In the data rows, zero lies at 4.5, halfway between 4 and 5.
Each row below has a hidden score, from 0 to 30, with 15 about the middle. What is it? The score is a weighted sum of the row's numbers plus the product of two more (or one squared), each taken from its middle value.
6/2/6/5/5/3/3/4/4/4/4/4/4/5/3/3/6/4/4/4/3/3/5/5 -> 20
4/4/3/5/6/5/6/3/4/7/6/3/3/6/5/5/5/4/4/2/6/6/5/4 -> 15
5/7/0/2/3/6/3/5/4/4/4/5/2/9/7/4/1/5/5/6/3/2/3/2 -> 18
5/2/6/2/5/4/3/4/4/5/4/5/4/4/5/5/4/5/4/5/4/5/2/5 -> 18
5/5/2/5/3/4/3/7/6/4/3/7/4/5/5/2/4/4/4/8/4/5/4/3 -> 9
2/5/3/7/4/6/8/5/6/5/7/2/1/4/5/6/6/7/6/1/4/5/5/4 -> 14
6/6/7/5/2/3/5/3/5/4/0/5/4/4/3/4/5/3/4/6/3/3/6/3 -> 28
5/7/2/4/3/2/5/5/5/5/2/5/2/5/3/4/2/4/8/8/5/4/5/2 -> 2
6/4/3/3/4/4/4/6/7/5/5/5/5/8/7/4/4/3/6/5/2/4/4/1 -> 22
5/2/6/5/5/0/7/0/0/7/4/4/7/5/6/5/9/5/4/2/3/3/6/8 -> 25
5/6/6/1/2/5/1/3/5/1/2/6/6/4/2/3/3/1/4/6/4/3/6/8 -> 16
3/7/5/6/4/7/6/2/6/4/5/6/5/5/4/5/4/6/4/5/3/3/5/6 -> 29
4/3/6/5/5/5/5/5/3/1/5/4/4/2/3/5/5/5/4/4/5/4/8/4 -> 8
6/8/3/8/6/3/6/4/3/4/4/4/4/3/5/3/5/6/4/3/4/2/9/8 -> 9
5/3/5/2/4/5/5/4/4/3/3/3/5/3/3/2/5/4/5/6/4/4/6/6 -> 11
2/3/5/3/3/3/4/4/4/5/6/4/5/5/4/5/4/4/3/4/5/6/6/7 -> 13
4/6/3/5/3/6/5/7/5/3/4/5/5/4/6/5/8/6/6/5/4/7/3/5 -> 24
1/4/2/5/4/7/2/5/5/4/5/4/2/4/5/2/5/5/5/6/5/4/4/3 -> 3
4/4/6/4/2/7/4/3/3/4/4/2/3/4/4/4/4/6/5/5/6/3/3/3 -> 19
6/5/4/3/4/2/5/5/3/5/2/4/5/5/6/5/5/4/5/4/5/4/4/5 -> 17
6/3/6/3/2/2/2/4/5/4/4/4/4/4/2/3/3/2/4/5/4/4/5/4 -> 15
5/3/7/2/2/3/5/6/4/2/1/6/5/6/4/7/2/1/5/7/5/6/4/3 -> 17
6/4/5/3/3/5/2/4/4/2/5/4/5/2/6/1/6/5/2/7/5/5/3/5 -> 14
6/3/9/5/2/4/3/5/4/3/3/3/6/1/1/5/5/3/3/6/6/8/7/6 -> 12
6/5/5/5/5/4/2/5/3/3/2/2/4/3/5/6/5/3/5/7/4/5/4/5 -> 15
3/7/4/4/5/4/5/7/6/6/7/6/5/5/4/5/6/4/5/5/4/3/3/4 -> 18
6/6/5/3/1/3/4/6/7/3/2/7/5/4/1/2/2/2/6/8/3/4/6/4 -> 12
2/6/2/5/6/5/7/2/5/6/5/6/4/4/5/4/6/8/5/3/2/4/5/4 -> 18
0/6/2/6/7/6/4/3/6/6/3/3/3/6/5/5/5/5/6/3/2/3/5/4 -> 19
2/3/4/6/7/6/5/4/3/6/5/5/3/6/6/8/7/5/5/3/4/4/5/3 -> 15
2/6/6/7/3/5/6/4/5/5/4/5/3/5/1/5/1/3/4/3/5/5/3/6 -> 16
9/3/9/0/1/1/3/5/4/3/1/5/7/3/1/1/3/0/6/6/4/5/3/7 -> 22
5/3/7/6/3/4/6/5/3/0/4/4/5/2/3/5/5/5/4/4/5/4/4/4 -> 17
4/8/3/4/2/3/3/8/5/3/3/8/3/8/4/2/0/2/5/7/4/5/3/0 -> 10
8/5/4/3/4/2/1/7/6/6/5/4/9/3/5/3/4/2/1/5/4/3/6/5 -> 15
3/3/4/3/6/4/6/5/6/6/8/6/3/5/5/6/6/5/5/3/5/5/3/5 -> 11
5/3/6/3/2/5/3/5/4/4/1/6/5/3/2/3/3/3/5/5/5/6/2/2 -> 17
4/5/4/6/6/6/4/5/4/5/5/5/3/5/4/4/3/7/5/2/3/4/5/6 -> 21
5/5/6/6/4/4/3/4/4/4/5/6/5/2/3/6/4/7/5/5/6/6/7/7 -> 12
2/5/4/7/7/8/8/3/5/8/4/3/5/5/7/5/4/7/5/2/4/5/5/6 -> 20
4/6/4/4/5/4/5/5/6/6/4/7/7/5/5/4/7/5/4/6/4/5/6/7 -> 19
6/4/6/4/2/2/4/5/4/2/2/7/4/5/3/4/6/3/8/7/4/5/3/4 -> 15
6/4/3/5/5/4/5/4/3/5/5/5/6/4/5/5/4/6/5/3/5/7/6/5 -> 22
5/3/5/4/4/5/2/5/7/6/4/5/3/3/5/2/3/4/5/5/5/5/4/5 -> 11
6/4/6/5/3/6/5/4/3/5/5/5/5/2/2/5/7/4/4/5/5/6/5/6 -> 17
6/5/5/6/5/6/2/6/4/6/4/5/5/4/5/6/4/4/4/5/5/6/5/3 -> 14
2/6/2/5/5/6/3/5/6/6/5/5/3/7/5/4/4/4/5/5/5/5/4/1 -> 9
7/4/9/4/3/4/3/6/6/2/3/4/4/0/0/4/1/2/3/5/5/4/5/8 -> 10
8/5/4/0/2/1/0/5/3/2/3/6/7/3/4/3/4/2/5/8/3/3/5/6 -> 11
2/3/5/3/6/4/4/4/6/5/4/4/6/4/7/2/6/4/4/4/5/5/6/4 -> 1
6/5/4/5/4/1/7/5/2/4/3/5/6/7/4/4/3/3/3/6/5/4/5/2 -> 13
4/3/6/5/5/4/7/2/7/4/5/2/6/3/6/4/7/8/4/4/6/5/6/9 -> 14
6/4/5/2/5/3/2/5/4/4/5/3/4/5/5/3/4/4/5/5/4/5/6/4 -> 15
3/6/5/5/5/5/5/5/8/3/5/3/3/3/4/4/1/5/5/3/5/3/5/5 -> 10
6/8/5/6/5/3/2/6/5/4/4/5/5/4/4/4/3/3/4/6/3/2/4/5 -> 18
4/2/3/3/5/6/6/3/8/8/4/4/4/5/6/3/3/5/5/5/3/6/6/3 -> 12
4/5/2/8/3/7/6/4/7/4/5/3/4/4/4/4/3/4/3/6/4/4/4/2 -> 11
4/4/4/7/6/4/5/7/6/6/5/4/1/6/4/6/3/4/4/4/5/5/6/0 -> 7
6/5/7/7/5/3/6/3/1/7/7/3/5/4/5/6/6/5/3/3/5/5/4/5 -> 22
3/4/3/4/6/6/1/6/4/5/4/6/3/8/3/3/3/4/4/6/4/2/3/2 -> 11
5/5/5/3/5/5/2/8/5/5/4/6/6/3/3/3/4/1/3/4/5/5/4/5 -> 11
3/4/5/5/4/5/5/3/6/4/3/4/4/6/3/6/6/3/5/3/5/6/2/3 -> 20
4/4/5/5/3/6/3/4/5/4/3/4/4/3/4/5/5/4/5/4/4/7/6/3 -> 14
5/5/6/7/5/4/4/5/6/2/6/3/6/3/2/4/4/5/4/2/5/5/6/5 -> 16
3/6/2/4/5/8/4/6/6/5/5/4/3/5/7/3/5/5/4/5/3/2/2/6 -> 20
5/5/5/5/6/4/5/4/5/3/4/2/7/5/2/5/3/4/5/3/4/5/5/5 -> 18
4/6/5/4/6/6/4/5/3/6/6/6/4/4/7/5/5/4/2/4/4/5/4/8 -> 20
5/5/4/8/6/5/5/7/4/6/6/4/6/5/6/7/8/4/3/5/4/5/7/5 -> 14
5/7/4/6/6/7/6/6/5/4/7/3/6/3/4/2/6/7/3/5/4/6/5/7 -> 16
2/4/1/5/7/6/4/1/4/6/5/3/5/6/7/5/9/9/3/1/5/7/5/5 -> 16
3/5/4/5/4/4/5/6/5/7/6/5/3/3/6/6/3/5/4/3/5/5/4/5 -> 12
6/3/7/3/3/3/4/1/6/4/5/6/5/4/2/5/4/3/6/4/5/3/3/2 -> 17
9/3/6/2/0/1/2/7/4/3/4/5/9/2/3/2/4/4/4/8/5/5/3/6 -> 24
6/3/7/2/4/5/1/4/5/2/4/5/3/4/3/7/3/4/5/6/3/5/5/4 -> 14
7/1/6/1/4/1/2/6/3/4/4/6/6/4/4/5/6/1/4/4/6/6/2/3 -> 19
5/3/5/5/6/5/7/2/4/7/4/4/4/5/7/6/5/8/4/2/4/6/5/5 -> 24
7/4/7/2/1/4/1/6/5/2/1/8/4/2/3/1/3/3/5/9/2/4/3/4 -> 20
3/1/5/6/6/4/5/3/5/8/6/3/2/4/5/4/5/4/6/4/3/6/4/5 -> 15
7/8/4/5/5/4/5/5/5/2/4/5/6/3/1/3/4/6/3/5/5/5/6/6 -> 14
4/5/5/7/4/6/4/3/4/3/4/3/3/3/2/4/3/4/5/5/5/2/6/5 -> 8
4/3/2/5/7/5/6/5/3/6/5/4/5/6/6/5/4/5/3/5/5/5/4/5 -> 15
8/0/5/3/0/3/4/5/3/7/2/6/6/2/7/0/4/5/4/8/5/4/4/7 -> 24
4/4/6/4/5/6/6/5/6/6/5/3/4/3/3/5/3/6/7/5/4/5/3/7 -> 15
2/5/4/6/5/4/6/3/4/4/5/4/2/5/6/6/5/5/5/2/5/5/4/5 -> 14
3/7/2/7/4/6/7/4/5/6/4/2/5/3/5/4/5/6/3/5/6/4/5/6 -> 12
5/3/3/4/8/7/6/3/5/6/4/3/4/8/7/9/7/6/4/3/4/4/5/6 -> 17
4/5/5/6/5/4/6/6/5/4/3/5/5/4/4/6/3/6/6/3/4/6/5/7 -> 18
9/4/6/3/1/2/4/7/5/2/2/7/8/0/1/4/4/2/4/9/5/5/5/7 -> 5
3/2/4/5/6/8/9/7/4/4/5/5/2/6/4/7/6/7/7/2/4/4/5/3 -> 16
3/6/2/4/7/8/7/2/3/8/8/6/1/7/8/9/5/7/4/3/5/3/6/4 -> 17
4/4/8/5/6/3/3/4/3/3/3/5/5/5/2/6/3/2/7/4/4/4/5/7 -> 16
4/6/5/6/7/6/6/4/7/6/5/3/4/4/3/3/3/4/3/4/4/5/4/5 -> 14
4/6/3/6/8/6/7/3/5/6/6/3/6/5/5/6/9/6/3/2/5/4/6/5 -> 18
4/5/4/5/4/3/6/3/5/7/5/5/6/3/5/4/3/4/3/5/5/6/5/6 -> 11
6/3/4/4/2/4/4/5/5/4/4/5/4/6/5/7/6/3/5/5/5/4/3/5 -> 7
6/6/3/6/6/7/7/4/5/6/4/5/3/6/6/3/5/6/6/4/3/5/6/4 -> 18
4/7/2/4/3/3/4/4/5/6/5/5/5/6/4/3/3/1/4/7/5/3/2/3 -> 10
7/0/6/3/3/3/5/3/5/5/4/4/3/2/6/3/3/5/4/6/3/6/4/4 -> 21
4/6/3/3/5/5/6/3/5/5/4/7/5/7/6/2/3/4/4/6/3/3/3/4 -> 20
4/5/3/3/2/5/3/5/7/3/3/6/5/4/2/4/2/3/7/6/4/3/1/4 -> 5
5/5/6/3/3/4/4/5/6/2/4/3/6/3/2/4/3/6/6/6/4/4/4/3 -> 18
5/7/2/3/6/3/4/5/5/4/4/3/7/3/6/3/5/5/3/7/6/3/5/4 -> 5
5/4/7/7/5/3/6/2/2/6/4/3/4/1/4/6/4/3/3/4/5/0/6/7 -> 10
6/6/3/6/2/5/2/4/5/2/4/2/5/4/5/4/4/4/6/6/5/5/5/4 -> 14
5/2/3/4/3/5/2/6/4/2/2/8/4/6/5/4/3/3/5/8/3/6/1/3 -> 14
6/6/6/5/5/4/3/5/3/6/6/8/1/4/6/4/4/4/4/5/5/7/3/4 -> 13
4/3/1/4/6/3/6/4/2/7/4/3/6/7/8/4/6/6/2/2/4/2/5/4 -> 20
3/6/6/2/3/5/4/5/4/4/4/5/4/5/3/8/2/2/5/4/5/8/3/4 -> 22
6/6/3/6/5/3/5/5/2/7/2/2/5/3/6/4/2/6/4/5/3/3/7/6 -> 12
4/2/5/6/4/5/7/4/4/3/6/0/3/3/5/2/4/5/4/4/5/4/5/4 -> 17
6/9/7/5/4/2/3/5/4/4/6/5/6/4/0/7/2/1/4/4/3/4/5/6 -> 22
8/4/5/3/1/1/2/7/3/5/2/6/7/4/5/0/3/2/5/9/2/1/6/3 -> 14
2/4/5/6/6/6/6/2/5/7/6/4/2/5/5/4/6/4/3/2/5/4/4/4 -> 13
3/3/1/5/4/4/3/4/5/4/4/5/5/6/4/4/6/5/7/4/5/6/3/2 -> 11
5/6/4/5/4/5/5/5/5/4/4/8/4/4/4/6/5/6/5/5/5/5/4/6 -> 16
1/6/4/9/6/8/8/1/4/8/7/1/6/4/7/7/6/8/4/0/8/5/9/7 -> 9
4/6/3/4/4/4/2/5/4/6/3/7/3/7/6/5/3/4/5/6/3/2/7/3 -> 13
5/2/3/3/4/4/2/3/6/3/4/4/7/5/5/7/5/3/5/2/3/3/5/1 -> 16
2/5/4/6/3/6/2/7/6/4/5/4/5/6/4/3/1/3/6/6/4/4/3/2 -> 13
5/9/4/6/7/5/5/5/4/3/6/4/4/3/3/5/4/5/3/4/6/6/6/7 -> 10
6/6/4/6/3/5/3/7/2/2/4/5/3/5/2/2/1/5/6/6/4/4/5/4 -> 19
3/5/2/6/4/5/7/4/5/4/5/4/7/5/4/4/5/5/4/5/4/5/6/4 -> 12
5/6/6/6/7/6/8/4/4/5/6/1/5/4/4/7/5/7/4/1/4/6/7/7 -> 23
6/5/2/5/5/3/5/5/2/6/3/7/4/6/6/5/7/7/4/5/5/5/6/5 -> 14
1/3/5/6/6/7/4/4/6/4/7/4/2/4/4/8/3/6/5/2/4/5/2/5 -> 12
3/3/3/5/5/7/5/4/5/7/4/4/5/6/6/4/3/5/3/5/5/3/5/3 -> 12
4/3/5/3/2/6/3/4/6/4/4/4/2/5/2/6/3/5/8/4/3/5/2/4 -> 7
3/6/5/5/4/6/5/4/3/2/6/4/7/4/3/3/5/4/4/5/5/6/2/5 -> 18
3/6/4/7/6/5/8/3/3/5/6/2/2/6/5/5/7/8/5/2/5/4/3/5 -> 21
4/5/6/4/3/3/3/6/6/4/4/6/5/5/4/5/4/4/4/5/7/3/4/6 -> 11
6/5/5/7/4/1/4/6/3/3/4/4/7/3/1/4/5/3/3/6/3/3/3/5 -> 15
5/6/4/4/5/6/4/5/6/2/4/5/5/7/4/4/5/4/6/5/4/5/3/4 -> 23
0/6/1/7/9/9/9/4/4/6/7/8/1/7/6/6/4/7/6/3/3/6/5/1 -> 10
5/3/4/5/6/5/6/4/4/5/5/5/5/3/5/5/5/4/5/3/6/4/6/6 -> 11
4/6/2/4/7/6/6/5/5/7/8/4/3/5/6/7/5/5/4/4/6/7/6/3 -> 8
7/4/5/5/4/5/4/7/5/2/5/6/5/3/4/3/5/3/4/7/7/6/3/4 -> 12
6/6/5/3/4/3/4/4/3/5/4/5/2/5/3/6/6/6/6/5/5/4/2/3 -> 18
2/3/4/6/4/5/6/4/7/5/3/4/4/2/5/3/4/7/6/6/2/5/4/4 -> 13
3/4/3/3/4/5/5/5/5/5/6/6/3/6/4/5/4/4/6/5/4/3/5/4 -> 7
4/7/6/4/5/4/1/3/5/2/3/5/7/5/3/4/3/4/4/5/4/3/5/5 -> 20
5/5/5/7/7/6/2/4/4/6/6/3/5/4/5/6/5/4/2/2/6/6/4/5 -> 15
5/3/6/3/3/2/5/5/7/3/2/4/6/2/2/2/2/3/7/8/4/3/4/5 -> 5
4/4/6/6/4/6/6/5/3/4/5/4/5/3/4/4/6/5/3/2/6/5/4/5 -> 17
2/5/4/6/5/5/4/3/4/4/6/4/3/6/5/4/6/4/6/3/3/4/4/5 -> 17
4/3/5/3/4/5/6/5/5/3/4/7/4/4/3/5/2/6/4/5/3/4/6/5 -> 12
3/6/3/6/4/3/4/5/6/5/5/3/2/6/4/3/3/2/8/5/3/3/5/2 -> 7
3/5/3/2/6/6/3/5/6/5/2/6/4/7/6/6/3/5/6/4/3/4/2/0 -> 27
4/2/1/4/3/5/4/4/5/7/6/4/6/6/6/5/8/5/4/5/3/5/5/5 -> 13
8/2/3/4/5/4/3/2/3/4/4/3/8/4/6/5/6/5/2/5/3/1/5/6 -> 20
3/7/2/4/7/5/6/3/6/5/5/2/5/5/5/6/6/6/3/3/5/5/5/5 -> 16
4/1/4/4/3/7/6/3/5/6/7/4/5/2/9/6/3/6/2/4/4/6/3/3 -> 22
5/3/5/5/2/2/4/7/3/5/5/5/2/3/3/5/6/2/5/5/3/4/4/4 -> 10
5/3/5/6/7/4/7/5/3/5/6/2/5/4/6/6/5/5/4/3/3/4/5/5 -> 20
4/5/4/4/3/5/4/5/4/4/3/7/3/5/4/4/3/4/8/5/4/6/6/3 -> 12
7/2/3/2/4/5/4/4/6/4/6/5/4/7/5/7/3/3/4/2/2/4/4/3 -> 24
6/7/4/4/5/6/3/4/4/5/2/4/7/4/3/6/4/4/5/5/6/5/5/5 -> 21
6/5/4/4/5/2/5/6/3/2/3/3/6/7/1/4/5/4/5/5/2/4/6/5 -> 19
6/5/5/2/5/4/6/3/4/7/4/7/3/6/5/6/5/4/5/4/3/4/5/5 -> 22
5/5/6/6/2/6/5/3/4/2/6/4/7/2/2/0/4/5/2/6/6/7/4/6 -> 15
4/4/6/5/6/4/4/6/5/4/2/4/7/5/4/4/4/5/6/4/4/4/4/5 -> 18
4/3/6/4/3/5/4/4/6/6/4/2/6/3/6/3/2/2/5/5/5/6/4/4 -> 11
2/6/4/8/7/6/6/5/6/4/4/5/2/6/3/6/3/7/6/3/4/3/5/4 -> 15
6/3/5/5/7/2/5/3/3/5/6/2/5/5/6/6/7/4/5/1/5/3/5/3 -> 19
5/3/5/5/3/4/5/6/3/2/2/5/4/2/5/3/3/4/4/7/2/6/5/3 -> 11
5/4/4/2/6/5/4/4/5/4/3/4/5/6/6/3/5/5/5/5/5/5/4/5 -> 16
8/3/9/6/5/4/7/5/5/1/3/2/6/1/0/3/4/4/5/2/6/5/5/9 -> 21
2/2/2/7/6/6/6/1/5/6/4/4/5/5/8/5/7/7/4/3/5/5/7/7 -> 10
3/5/2/5/6/6/5/4/4/6/7/6/4/7/7/8/7/6/6/5/5/6/3/3 -> 17
6/6/5/5/5/5/1/5/7/5/3/5/4/6/5/4/5/1/4/5/5/6/3/3 -> 17
3/5/3/4/5/6/6/3/5/5/7/3/6/6/7/6/8/6/4/3/4/4/6/4 -> 20
5/7/5/5/5/3/5/4/5/4/5/5/5/5/5/7/4/5/3/6/5/5/5/6 -> 18
6/1/8/3/6/2/2/2/5/6/5/3/5/3/6/4/7/7/3/2/5/5/6/5 -> 20
6/4/4/1/3/2/4/4/5/5/3/6/3/6/7/2/5/3/2/7/4/4/3/4 -> 15
5/5/5/4/5/6/3/3/4/3/5/4/6/4/3/6/5/3/4/4/6/6/5/7 -> 15
5/6/8/3/2/3/2/5/5/1/2/5/6/2/1/3/1/2/6/6/5/5/3/4 -> 16
4/3/4/5/5/4/7/3/6/7/4/2/4/5/7/2/4/8/6/4/5/5/4/4 -> 16
5/4/7/3/3/2/3/6/4/1/5/7/6/4/3/3/4/4/5/5/5/6/5/4 -> 15
4/3/4/5/2/6/4/7/7/4/3/6/4/4/3/5/3/5/6/5/6/4/3/3 -> 6
6/2/6/2/3/2/4/3/3/5/2/5/3/4/4/4/5/1/4/6/5/5/3/4 -> 10
4/6/5/5/4/7/7/7/5/5/3/5/3/4/2/3/1/5/6/7/5/7/5/4 -> 12
5/2/4/7/4/4/5/4/3/4/3/4/7/4/6/3/4/5/6/5/5/2/6/6 -> 17
1/6/4/4/5/6/5/5/6/7/5/3/5/6/3/4/5/6/2/4/5/4/4/6 -> 17
5/7/4/5/5/4/5/6/6/6/5/7/3/4/5/3/3/6/3/5/4/6/4/4 -> 13
